Where one turn sends some rows of the set: a few examples, then the rows asked:
Q_843: [  1  -9  11 -15  -9   1  -2   1  -3   0   1   2]
Q_902: [ 4 -7  8 -9 -8  8  3 13 -7  5 -1  8]
Q_83: [  3  -8  -3   3  -1 -14   6  -4  -7 -11   4  -3]
Q_412: [ 6 -9 11 -2 -9  5  2  5 -8 13  7 18]
Q_561: [  1  -1   7   5   5   3  -9   3   1 -12   0   2]
Q_66: [ 2 -5  3 17  3  6 -4  6 -1  1  1  6]
Q_579: [  5   0  10  16   0 -10   2   4 -15  -5  12  14]
Q_879: [ 6 -4  6  2 -3  0 16  7  4  8 -4  0]
Q_179: [ 0 -2 23 -1 -4 -7  5  2  4  0 -1 -4]
Q_166: [  0  -9   9  14  -4 -17   2  -7  -8  -3  11   2]
Q_253: [ 7  4 24 -5  0 -8  3 -7  1  0 10 13]
Q_710: [ 5 -8 -1 13  3  1 -3 -9  1  4 10 13]
Q_505: [  4  -4   3   1   5  -2  -8 -12   3  -9   9   7]
Q_923: [ 21   2   6   0 -11  -4   9 -14  -8  -3   6   9]
Q_731: [ 17  -5   5  12 -15  -2  12  -6  -6   5   1   1]
Q_248: [ 12   1  18  12 -15  -1   4   2  -9  -3  -3  -3]
Q_273: [14  2  7 -1  1 -2 15 -2 -1  8  8 18]
Q_533: [  2 -12  14 -10  -9  -2  -3  -7  -4   8  10  12]
Q_517: [ 17   6  18   0 -12  -4   0  -6 -10 -11   3   4]
Q_502: [  9   1  -2   5   3  -8   6   8 -13 -13   5   8]

Q_533 -> Q_412
Q_505 -> Q_710
Q_731 -> Q_248
Now find these:
Q_179 -> Q_253
Q_83 -> Q_166

Where one turn sends some rows of the set: a few examples, then the rows asked:
Q_189: [ -8   9 -13 -14  -5   3   2  -3 -14  -2   2   1   4   4  -8   3 -17   0
   9  -3  11   5   4   8 -41  26   2  -4   8 -11 -11]
Q_323: [ -4   1   1  -7  -8  -3  -4   1  -8 -12  -2  -2   8  14 -22  -4 -14  10
   3   6  -7 -18  -2  11 -37  17  -9   0  10  -5  -9]
Q_816: [-18  -6   3 -10  -6  -4  -2  -8 -10 -13   0   9  10  22 -11  -6  -7   7
  -7   6  -9 -16   6   5 -40  23 -14   5   7  -3 -13]
Q_30: [-21   4 -10 -11  -1   2  -4 -14 -21 -11   7   9  10  17   7 -12 -22  -5
  -8   2   5 -11  17   7 -30  19   1  -3  -2  -3  -7]
Q_577: [ -6  -4 -11   9   4  -3   0 -14  -6   3   0   9   2  17   2  -8  -1  12
  11  13  -2   5  15   3 -34  28  -8  -1  -1  -6 -12]
Q_501: [  6  -4  -7  -6  -5   5  -5   5   3 -14 -15  19   0  11   3  -8  -5  -7
  -2  13  16 -12  13  13 -44  12   1   8   2  -4  -2]
Q_308: [ -8  -5 -13  11  -5  -7  -5   0  -7  -9  -6   7  -2  14 -12  -1   1   4
  14  11   5   1  14   3 -26  31  -8   8   1  -9 -10]
Q_28: [ -8  -7  -7  -3   0  14  -3 -12 -14  -8   2  19  -4   8  -9 -16 -16  -2
  -5   9  17 -27  14   7 -31  16  -5   0   0  -5 -17]
Q_743: [ -7   1  -7  -4  -9   6 -11   9 -19 -10  -5   1  13   3  -4  -7 -14  11
  12   3  -2 -10  10   2 -41   9  12  11  -4 -17 -16]
Q_810: [-18 -13  -7   9  -7  -1  -5  -6  -7 -10  -5   8   9  18   8   1  -4   2
   9   6  -6  -4  14  -3 -33  23  -4  11   0  -6 -18]
Q_799: [  2  -3  -4 -19  -6  -2  -8   9  -5  -4 -11  16   8  19   2  -6   2  -5
   4   9  16  -5   5   8 -36  13   0  -5  17 -12  -3]
Q_960: [  1 -13   3  -2   1   9 -11  -1  -8  -5  -5  12   0  -2 -10 -11 -13   4
  -2  17   5 -14  19  10 -35   4  11   7  -2 -15 -14]
Q_396: [-10  10 -18  -4  -8   6  -5  -3 -18 -17   2   4   9  12   3 -11 -23  -3
   8   1  11 -23   8   6 -28  16   4  -7  -1  -4  -8]
Q_596: [ -6   1  -8  -6   4   7  -1 -16 -18  -1   1  14   7  19  -1 -24 -17   8
  -2   7   1 -23  11   8 -31  10  -2 -12   0  -3 -12]
Q_254: [ -3  -9  -8  -6  -2  13   3  -4  -7  -1  -4  18  -5   8  -4  -1  -6  -3
   3   4  22  -2  12   4 -47  22  -2   7   3  -8 -21]
Q_440: [-10  -4 -16  -6  -1   4   8 -14 -10   7   3  16   1  11   0  -7  -3   6
   9   9   9   0  11   1 -43  28   3  -9   6  -7 -21]
Q_69: [ -6  -4 -11 -15   2   7 -12  -8 -25  -4   4  10   1  13   1  -9 -12   0
   6   6  12 -23   9   1 -20   7   1 -11  -2 -10 -16]
Q_894: [-16  -1 -14  14 -10  -3  -6  -1  -8 -13   3   2   7  10  -7  -5  -6   7
  16  11   1 -13   9   0 -27  30  -7   7   2 -12 -14]
Q_75: [ -3  -5  -3  -3  -3  -2  -8   1  -8  -2  -4  14  11   8   3 -18  -2  13
   5  20  -5  -7  19   6 -41   7  18  -1  -2 -15 -10]
Q_991: [ -4   2  -9 -10 -11   0  -5  11  -8 -10 -18  19  11  11  -8 -16  -8  -9
   0  10  14  -8  11  13 -34  14   9   1  13 -15   1]
Q_262: [-15  -5  -7 -14  -8  -5  -3  -2   2  -9 -13  15  12   8  -2  -7  -5 -10
  -5  14  -8 -12   8  15 -34  16   1   0  13 -11  -2]
Q_123: [-15  -7  -6 -12  -3   0   4 -10  -7   1  -1   8   8   9   3   4 -16  -7
   0   1   4   8  10   9 -36  22   8  -4  14  -8 -14]
Q_321: [ -7   1 -11   1  -3   5  -7  -7 -25 -13   1   7   2  18  -8 -13 -22   0
   4   2  10 -22  14   6 -18  13   1  -6  -3  -1 -12]
Q_402: [ -9  -3 -16 -10  -4   3   2  -4 -17   0   0  10  -3   2 -13   2 -10  -3
  11   2  16   6  13   5 -35  25   9  -4   3 -12 -18]
Q_168: [ -4 -12   1  -3   0   2 -21   6 -19  -5  -1   7   8  13   2  -9  -4  10
   9  13   5 -12  15  -1 -25   4   8   4  -2 -19 -14]
Q_758: [ -1  -1  -9  -9  -5   1  -1   3  -3   0 -17  22  13  13   5 -20   0   3
   4  15   2  -5  11  10 -45  12   6   0   7 -13  -4]
Q_470: [ -9  -1 -14 -20   0   5  -4  -3 -18   4   1  15   1  11   0  -2  -3  -5
   8   4  23  -1   8   1 -32  24  -3  -8   7 -16 -14]
Q_573: [  0   1  -3 -11  -1  -2   0 -10  -8  -9   0  11   5  28  -4 -15  -7  13
  -3  10  -2 -19   8   9 -43  14  -6 -10   1   7  -7]
Q_595: [ -2 -12  -1  14   4   1  -8  -7  -1  -6   5   7  -5   9  -5  -4  -9   5
   2  18  13   1  22   7 -29  25  -1   9   1  -8 -10]
Q_996: [  3  -4  -1 -14   0  -8 -10   0  -7  -9  -4   5  -1  26  -9  -1   0   5
   2  12   4 -15   3   8 -29  15 -17  -6   8  -2  -3]
Q_280: [ -7  -8  -2   1   2  -8 -15  -1 -11  -6   5   4   0  19  -5   0   6  12
  11  18   5  -3  13  -1 -25  23 -11   3   0 -13 -11]
Q_415: [ -7   6  -9  -4 -13  -5  -4   9   2 -12  -7   7  15   8  -4 -10 -10  -6
   5  13   8  -8   6  14 -33  22   6  -1  17 -14   3]
Q_63: [  0  -3  -1 -11  -7  -3   1   0 -11 -15  -4   7  -1  26 -23  -4 -11   5
   0   1   4 -17   3  10 -36  19  -8  -6   8   5 -11]
Q_448: [-13  -4  -9 -12  -3  -1 -10  -2 -16 -13  -7   7   9   7   8  -5 -11   1
   2   8 -11  -9  16   4 -39   5  11   9 -12  -9 -11]
Q_393: [  5  -3   2  -6   4   1  -5  -7  -5 -15   2   7  -7  19 -12  -5 -12   7
  -8  10  10 -11  13  13 -42  17 -12   4  -4   5  -4]
Q_780: [ -3  -6   0  -4  -7  -2 -15  12 -18 -15  -6   7   8  11 -12 -12  -7  10
   6  11   1  -8  17   5 -36   7  16  10  -5 -14 -10]

Q_189 -> Q_415
Q_448 -> Q_30
Q_75 -> Q_596
Now find these:
Q_402 -> Q_991
Q_595 -> Q_960
Q_69 -> Q_470

